In the rows, 128 means zero.
Each path below is one point turned by a fixed rotation once a step. After each direction that follows a path, write how fast that rotation turns it, in degrees each step (0 if it stays still).
Each turn is a multiple of 5 degrees from 10 to 175, or 0.
Each row of a path follows its step; steps can be skipped.
Rotation 1:
step 1: [120 132 129 130 139 135 127 132 115 129 124 134 118 134 130 120 130 128
 137 122 128 128 129 124 131 129 132 113 132 131 126 125 124 131 131 133
 126 120 124 124 129 123]
step 3: [117 130 138 134 130 124 131 128 123 131 127 125 124 127 120 135 123 124
 139 128 134 131 123 118 128 129 123 124 127 126 129 130 120 139 124 141
 129 125 124 121 122 132]
step 4: [119 128 130 136 130 125 125 119 121 122 117 125 120 127 127 119 131 134
 127 126 135 135 125 117 122 127 131 121 131 126 129 128 125 132 125 132
 130 120 124 118 131 119]
step 7: [119 128 130 136 133 132 132 130 134 126 123 119 126 118 126 132 130 131
 126 121 124 127 125 127 117 131 132 122 129 125 126 135 129 134 129 138
 137 118 122 125 131 116]
step 11: [125 124 132 128 130 126 128 127 127 138 126 125 126 126 130 134 133 127
 128 114 130 120 131 127 116 139 141 132 130 132 121 137 126 135 130 133
 125 129 134 133 130 131]
step 12: [115 136 129 123 128 129 130 131 130 135 132 125 129 126 124 139 129 133
 128 127 134 117 133 119 121 134 132 132 126 134 132 127 127 133 121 139
 129 129 121 125 136 125]
step 13: [119 133 127 128 128 134 134 125 123 134 124 137 123 132 130 128 128 136
 125 117 125 129 135 118 124 132 140 124 129 139 128 124 122 128 121 129
 128 121 127 129 127 119]
step 19: [122 136 134 135 135 135 128 133 119 125 131 125 125 129 131 126 134 125
 131 124 122 131 127 123 120 127 128 112 133 123 123 133 126 136 133 127
 126 120 121 125 125 123]
Speeds:
[128 132 125 130 128 125 127 127 128 129 125 129 127 124 129 126 129 128
 129 129 127 126 129 130 128 128 126 127 126 130 130 129 126 125 128 129
 131 126 127 129 130 126]	130
[127 130 127 128 127 130 128 128 127 128 133 129 130 127 124 127 128 126
 129 128 129 130 127 128 129 127 128 130 126 128 128 128 125 128 125 131
 130 131 125 126 129 130]	120
[127 128 126 128 124 126 130 127 125 129 128 130 128 128 131 129 128 129
 127 128 129 132 129 124 129 126 126 128 128 127 127 127 129 127 126 127
 128 128 129 129 130 125]	80
[127 126 129 127 127 125 128 124 129 128 126 128 131 129 130 125 130 129
 130 131 128 128 125 127 127 127 129 130 130 129 128 131 127 127 128 129
 127 130 130 125 127 131]	60
Rotation 2:
step 2: [127 128 138 128 123 132 124 126 131 123 128 129 134 124 124 134 125 124
 127 129 130 128 124 134 136 130 140 134 133 133 139 134 132 123 131 131
 118 120 120 118 136 129]
step 5: [138 119 135 123 132 129 130 130 129 127 132 126 134 113 128 119 121 133
 133 124 129 135 122 131 134 141 133 126 128 134 132 134 129 128 133 125
 124 126 122 122 129 130]
step 7: [135 134 126 126 130 128 115 125 130 123 131 116 131 126 137 120 119 121
 117 129 128 131 126 125 132 135 136 131 125 125 128 129 120 129 130 131
 118 129 131 127 131 119]
step 10: [125 126 128 125 130 129 122 121 126 126 132 116 122 128 125 123 123 121
 121 130 129 127 132 141 134 126 126 130 128 131 133 136 122 127 138 118
 117 129 121 118 126 123]
step 15: [126 121 126 130 129 131 119 128 116 129 132 122 132 126 129 128 118 136
 118 132 136 130 131 124 136 139 128 134 124 138 127 131 126 124 118 127
 125 126 134 120 131 130]
step 17: [122 130 130 122 137 132 128 119 123 131 129 131 140 118 131 129 132 129
 132 137 123 133 124 126 139 134 137 128 123 129 135 132 124 128 129 133
 122 121 124 117 135 126]
step 18: [128 125 119 127 138 123 122 120 117 134 122 120 126 129 125 126 125 136
 120 123 134 123 124 131 131 135 132 130 139 136 129 134 131 128 128 127
 124 126 126 129 121 119]
step 19: [133 127 123 133 124 130 126 124 131 128 121 118 126 119 133 130 128 120
 122 138 124 130 122 136 133 121 140 127 128 122 125 133 129 123 128 142
 121 119 127 129 127 126]
Speeds:
[129 129 129 128 130 130 126 129 126 128 127 129 125 130 129 125 125 126
 130 127 127 131 126 130 125 127 126 127 127 128 128 128 125 128 133 129
 128 127 129 130 129 128]	25
[126 128 128 129 131 126 131 126 129 126 128 132 127 127 129 128 128 127
 128 129 127 133 125 129 130 127 128 129 126 128 126 127 128 127 127 129
 130 129 125 129 127 131]	130
[126 127 127 131 128 127 127 128 125 125 125 130 128 129 127 125 128 132
 129 130 129 128 130 128 127 129 126 129 129 133 126 127 130 128 126 129
 126 126 129 130 128 127]	120
